Small tables with named rows and columns. After each table, cells are looked up by row and column.

Zubuk =
	Latom	Sikugo	Negemaz	Laf	Gosun	Gulumu	Zofi
Fako	71417	86218	6440	77030	58904	41832	94900
Lafibiz	22271	58623	42165	47862	44101	42529	61308
Fazen	71493	32828	80608	85783	14534	11672	37818
Kul	42867	43904	65304	23372	21576	63181	12679

What is the Negemaz of Fazen in Zubuk?
80608
What is the Gulumu of Lafibiz in Zubuk?
42529
What is the Zofi of Fako in Zubuk?
94900
What is the Laf of Fako in Zubuk?
77030
What is the Zofi of Fazen in Zubuk?
37818
What is the Gosun of Fako in Zubuk?
58904
What is the Latom of Lafibiz in Zubuk?
22271
What is the Gulumu of Fako in Zubuk?
41832
What is the Sikugo of Kul in Zubuk?
43904
What is the Latom of Fazen in Zubuk?
71493
What is the Laf of Fazen in Zubuk?
85783
What is the Gosun of Fazen in Zubuk?
14534
What is the Gulumu of Fazen in Zubuk?
11672
Row with the largest Sikugo: Fako

Kab.csv
,Natil,Buvufo,Dafepos
Mopeb,-0.374,-0.494,0.129
Tanaben,0.456,0.264,0.350
Buzi,0.219,-0.538,0.503
Pitak,0.124,0.056,-0.352
Dubelez,-0.452,0.276,0.213
Fikor,0.040,-0.365,0.170
Numer,0.754,0.545,0.226
Ran,0.371,0.069,0.087
Togare,0.038,-0.069,-0.158
Nikomil,0.059,-0.002,0.171
Dumel,-0.552,-0.097,-0.273
Vem,0.742,-0.241,-0.245

Natil of Fikor = 0.040
Buvufo of Ran = 0.069
Buvufo of Mopeb = -0.494
Natil of Togare = 0.038
Dafepos of Pitak = -0.352
Natil of Buzi = 0.219
Buvufo of Dubelez = 0.276
Natil of Pitak = 0.124
Natil of Nikomil = 0.059
Dafepos of Dumel = -0.273
Dafepos of Dubelez = 0.213
Natil of Dumel = -0.552
Dafepos of Mopeb = 0.129
Buvufo of Pitak = 0.056
Buvufo of Fikor = -0.365
Buvufo of Tanaben = 0.264
Dafepos of Togare = -0.158
Dafepos of Vem = -0.245
Buvufo of Vem = -0.241
Row with the largest Buvufo: Numer

Gosag
|  | Veveve | Bigab |
|---|---|---|
| Feli | 239 | 181 |
| Rosi | 116 | 115 |
| Pusat | 188 | 147 |
| Bemodod | 239 | 185 |
| Gen | 53 | 99 |
| Moz | 152 | 185 |
| Nezov | 196 | 174 |
| Viguk | 60 | 71 |
| Lefud | 111 | 128 |
| Sadof | 118 | 86 |
| Kur | 146 | 159 |

Bigab of Sadof = 86
Veveve of Rosi = 116
Veveve of Kur = 146
Veveve of Gen = 53
Veveve of Bemodod = 239
Bigab of Lefud = 128
Bigab of Gen = 99
Bigab of Rosi = 115
Bigab of Viguk = 71
Veveve of Pusat = 188
Bigab of Bemodod = 185

Sonuki
|  | Ralud | Mezal | Kadupe |
|---|---|---|---|
| Sekida | 352 | 674 | 419 |
| Tevipa | 458 | 906 | 646 |
| Sep | 348 | 822 | 506 |
| Gunu | 323 | 240 | 136 |
| Gobub | 865 | 524 | 751 |
| Sof | 519 | 728 | 588 |
| Pesini | 510 | 854 | 662 |

Ralud of Gobub: 865
Mezal of Sekida: 674
Ralud of Tevipa: 458
Mezal of Gobub: 524
Mezal of Tevipa: 906
Mezal of Gunu: 240
Kadupe of Gobub: 751
Mezal of Sof: 728

Zod =
|  | Bupu | Patu | Supide | Zibom | Kamoluk | Sov | Neriko | Gudozom | Gegumeg |
|---|---|---|---|---|---|---|---|---|---|
| Loba | 38.22 | 39.95 | 48.80 | 39.34 | 40.94 | 38.04 | 47.28 | 40.20 | 46.39 |
| Tudonan | 59.32 | 41.94 | 35.75 | 42.20 | 33.13 | 81.56 | 36.71 | 31.91 | 70.30 |
| Guta | 14.32 | 46.55 | 47.35 | 41.74 | 38.75 | 12.78 | 48.20 | 43.61 | 11.46 |
| Robob | 66.89 | 34.80 | 35.20 | 38.85 | 30.23 | 66.06 | 33.05 | 30.60 | 57.54 |
| Kado | 58.78 | 48.07 | 51.44 | 36.09 | 7.04 | 53.32 | 9.20 | 2.68 | 51.31 |
| Zom | 57.02 | 24.29 | 17.56 | 39.14 | 44.51 | 55.41 | 41.62 | 48.03 | 54.95 |
| Zonanuf | 38.72 | 57.04 | 56.09 | 38.67 | 26.27 | 35.49 | 27.66 | 24.18 | 38.52 |

Tudonan, Zibom: 42.20
Guta, Gudozom: 43.61
Zom, Kamoluk: 44.51
Tudonan, Kamoluk: 33.13
Zom, Zibom: 39.14
Kado, Bupu: 58.78
Kado, Gudozom: 2.68
Kado, Zibom: 36.09
Loba, Gegumeg: 46.39
Zonanuf, Supide: 56.09
Guta, Sov: 12.78
Tudonan, Gudozom: 31.91
Guta, Zibom: 41.74
Guta, Bupu: 14.32
Tudonan, Gegumeg: 70.30

